In the data rows, zero lies at 4.5, halfway between 4 and 5.
Some points, one per row:
[4 2 6 3 5 3 2 2 3 5 7 4]
[4 6 4 4 5 5 5 6 4 4 6 3]
[3 6 0 4 4 9 8 9 1 3 6 2]
[3 3 3 3 5 6 3 6 1 5 9 1]
[5 4 4 5 4 5 3 5 5 5 5 3]
[4 4 4 6 3 4 4 5 6 6 3 5]
[8 2 3 5 1 6 2 4 6 4 0 4]
[4 3 5 4 4 4 3 4 4 5 5 5]
[6 4 4 4 4 6 4 4 4 4 4 4]
[4 7 3 5 5 6 7 6 4 3 4 4]
[4 9 2 6 6 9 9 9 4 1 2 4]
[4 5 6 5 6 3 5 4 5 5 4 6]
[6 3 3 5 2 5 3 4 6 5 2 5]
[6 4 3 4 3 6 4 5 4 4 4 4]
[5 7 6 7 5 3 6 4 8 5 1 6]
[5 2 4 3 5 5 2 3 4 5 6 4]
[2 8 3 5 6 6 9 8 3 3 6 4]
[3 6 4 5 5 5 7 6 4 4 5 5]
[6 4 6 5 3 3 4 4 6 5 2 5]
14 more points follow, each with its number after it:
[4 3 3 3 5 6 4 5 2 4 7 3] 0
[3 6 4 4 6 5 6 5 4 4 5 4] 1
[4 5 8 5 6 1 3 3 7 5 4 6] 2
[6 2 5 4 4 4 1 2 5 5 5 4] 3
[5 4 5 5 4 4 4 4 6 5 3 5] 4
[4 6 8 5 7 1 6 2 6 5 4 7] 5
[1 3 6 3 6 1 4 4 3 6 9 5] 6
[3 7 5 5 6 4 9 5 5 3 3 6] 7
[2 5 4 4 6 4 6 6 3 4 7 4] 8
[3 3 4 4 4 4 4 4 4 5 6 5] 9
[9 0 5 4 1 5 0 1 7 5 1 4] 10
[7 0 6 3 4 2 0 0 5 6 5 5] 11
[4 2 6 3 5 2 1 1 4 6 6 5] 12
[3 5 6 4 6 2 4 3 5 5 5 6] 13
Which of these numbered points is nearest to each point below, ignoring the 3 directions in which the first points spread most? Its number follows each.
[2 3 8 3 7 0 2 1 4 6 8 6] > 13
[7 2 5 5 3 4 1 2 7 5 2 5] > 3
[3 3 6 3 7 2 3 3 2 5 9 4] > 0
[4 3 2 4 4 6 4 6 3 4 6 3] > 8
[4 6 6 4 7 3 5 3 4 4 5 6] > 5
[3 4 6 5 4 2 3 4 6 7 4 6] > 6
[4 5 6 4 6 2 4 3 5 5 5 6] > 13
